(in the rows, 128 means zero)
A: 3 groups of rows, each row roughly a mix of its group's hidden directions; some rows fit no group
A (116 x 10)
[[ 73 113 136 125 101  94 107 105 158 127]
 [ 70 145 148 112  98 145 138 154 150 147]
 [176 160 160 100 148 128 136 166 134 123]
 [159 138 112 135 122 119  89 127 151  68]
 [151 100 160 117 133 147 144 149  68 121]
 [ 98 133 180 159 102 110 150 155 122 110]
 [132 140 133  96 110  73 156 157 159 136]
 [ 77 149 120 122 107 157 123 139 162 166]
 [141 125 185 105 146  87 128 150 148 145]
 [ 90 132 106 154 132 124  99 114 142  71]
 [146 141 117 173  87 104  99 122 145  96]
 [ 89  88 123 159 151  90 146 118 120 151]
 [112 109 125 101  55 110 132 132 121 136]
 [174 176 123 130 134 117 137  90 145 103]
 [123 124 119 150 153 115 113  65 165 116]
 [153 112 142 139  54 135 113 127 115 134]
 [ 73 131 160  98 108 104 122 156 139 146]
 [122 117 163 104 129 114  99 130 172 175]
 [ 88 108 118 156 116 112 180 149 134 156]
 [ 66  82 118 125 110 147 123 116 128 112]
 [103  92 110 145  81 149 105 120  91 132]
 [143 165  89 162  96 160 105 117 140 118]
 [ 94 132 109 160 165 121  73 128 120 141]
 [172  97 144 145 166 114 113 161 122 156]
 [141 120 150  68 169 131 117 142 101 123]
 [133  95  81 146 114  91 141 100 126  97]
 [ 82 109 112  97 156 103 127  93 118 103]
 [118 110  89 104  71 145 133  99 116 131]
 [ 79 105 142 155  93 104  95 112 141 124]
 [111 108  69 139 140 163 101 140 106 139]
 [126  68 169 150 136 108 132 104 129 111]
 [ 97 105 113 130 149 116  65 140 133 154]
 [134  94 112 157 171  80 134 148 119 115]
 [104 131 150  85 156 177 134 141  99 129]
 [109 169 127 132 154 157  93 170 108 144]
 [139 118 144 159  76 106 146 117 153 166]
 [174 128 137  95 126 164 172 121 115 150]
 [153 171 181 141 114 127 105 133 124  98]
 [150 135 104 122 101 180 121 104 153 163]
 [142 133 108 152 180 114  93 164 125 106]
 [160 169 116 127 110 144 159  98 127  84]
 [180 133  97 144  92 154 153 132 107 119]
 [162 120 172 134  97 120 153 158  97 148]
 [157 129 181 122  81 122 111 121 105 110]
 [121 150 122 150 170 126 146 178 157 153]
 [ 98 124  96  99 192 135 140 121 132 132]
 [122 152  97 128  95 175 169 121 105 127]
 [145 127 167 146 169 126 177 117 106 146]
 [102 138 199 151 130 139 137 141 110 115]
 [100 164 108 111 142 120 151 149 166 170]
 [ 81 116  97 123 180 128 136 132 121  97]
 [119 172 168 105 173 131 127 114 153 116]
 [157 118 117 137 166 133 135 176 138 173]
 [135 156 139 128 138  86  81 148 159 100]
 [153 176 116  85 102 141 143 159 139 132]
 [143 110 187 101 116  93 148 138 150 129]
 [142 148 160  84 133 145 107 171 130 158]
 [132 172 139 156 123 144 141 108 111  72]
 [ 98 101 105 128 105 111 163 144 147 176]
 [ 85 176 132 108 129 125 150 139 172 133]
 [ 98 152 147 177 132 151 136  90 103 115]
 [119 142 105 167 145 159 112  74 107 127]
 [145 156 107 130 169 137 165 162 104 154]
 [182 112 104 126 162 129 173 120 118 133]
 [146 100 129 149 144  93 139 172  84 113]
 [172 116 111 130 131 146 116  64 134 114]
 [137  98 158 117 115 106 105  98  84  93]
 [ 95 139 136  97 114 164 117  92  90 105]
 [141 156  72 111 125 153  99 100 131 151]
 [ 73 117  94 109 161 139 145 118 151 146]
 [ 97 135 144 148 139 113 132 137  80  76]
 [109  93 109 146 133 121  97  94 128  77]
 [177 139 152 130 103 144 148 123 123 180]
 [129 162 139  92 131  89 145 155 148 168]
 [137 166 149 109 190 125 140 120 153 116]
 [121 106  86 127 125 128 135 178  86 106]
 [192 129 102 160  99 125 120 131 107 126]
 [ 89 139 112 124 120 187 102 106 135 108]
 [146 131  82 142  99 174 130 149  96 131]
 [140 127  95 185  88 143 151 123 127 145]
 [103  90 131 107 136 130  79 138 130 173]
 [104 149 117 163  76 105 128 156 155 124]
 [175 137  86 111 142 147 120  85 132 145]
 [172  94 137 132 117 135 112 116  72 111]
 [106 119 188 122 129 132 153 160  94 117]
 [151 170 132 143 176 124 155 151 160 124]
 [131 124 109 126 126 129 160 108 159 194]
 [132 113 131 153 148 176 154 120  77 112]
 [136  79 136 109 112 106 169  95 138 152]
 [182 168 124  97 123 118 162 126 146 123]
 [113 101 155 159  98 134 141  87 126  86]
 [122 144 123 176 133 102 137  78 133  92]
 [115 140 116 176 130 134 101  84 125  88]
 [ 87  96 127 127 179 128 151 129 103 101]
 [142 131 114 109 170 116 113 149 187 111]
 [172 141 102 149  98 170 141 111 106 110]
 [ 98  93 152 141 102 108 104 167 100 145]
 [132 149 137 159 113 136 104  92 136  70]
 [183  98 104 151 133 136 127 108  93 108]
 [137 148 151 128 121 151 114 149 175 180]
 [153 124 100 139 148 101 109 151  97  77]
 [134 158 130  99 154 151 139 147 169 172]
 [161 117 139  87 140 158 147 166 114 160]
 [115 176 134 152 128 187 126 117 117 110]
 [144  63 146 124 103 147 138 101 127 106]
 [ 94  84 100 122 117  77 125 140 146 123]
 [ 96 136  89 109 177 124 149 133 160 146]
 [133 157 126  74 161 110 124 118  95 102]
 [124 146 144 140 191 108 143 171 130 125]
 [123 140 194 137 125 114 112 169 108 124]
 [110 119 126 142  93  83 157 166 145 155]
 [ 94 156 184 111 144 114 148 154 139 133]
 [131 201 139 140 113 122 146 115 135 103]
 [154 160 148 158  76 156 109 132 119 114]
 [141 141 164 169  96 121 135  91 159 147]
 [145 182 123 147 109 120  89 132 151  96]]
one row of each group, then the others: which group is each in?
[165 132 128 137 178 139  95  86 124 142] => (93)
[ 86 156 129 125 165 161 112 105 162 143] => (7)
[118  81 120 116  76 130 108 103 147 149] => (31)

[164 173 115 122 101 117 113 178 125 130] => (31)
[106 164 187 149 149 130 108 108 120 141] => (93)
[151 110 108 162  82 127 149 115 138 171] => (31)
[171 175 143  97 128 104 143 149 152 119] => (93)
[ 93  77  86 121 140 104 126 140 125 154] => (7)
[ 90 131 103 134 117 175  96 161 104 132] => (93)
[131 165  87 109  97 154 109 146 151 156] => (31)
[121 114  71 122 141 101  86 117 146 151] => (93)
[163 133 162  85 131 152 122 117  82 118] => (7)
[161 122  66 144 112 151 139 141 105 148] => (31)
[121 131  77 151  90 173 136 111 117 126] => (7)
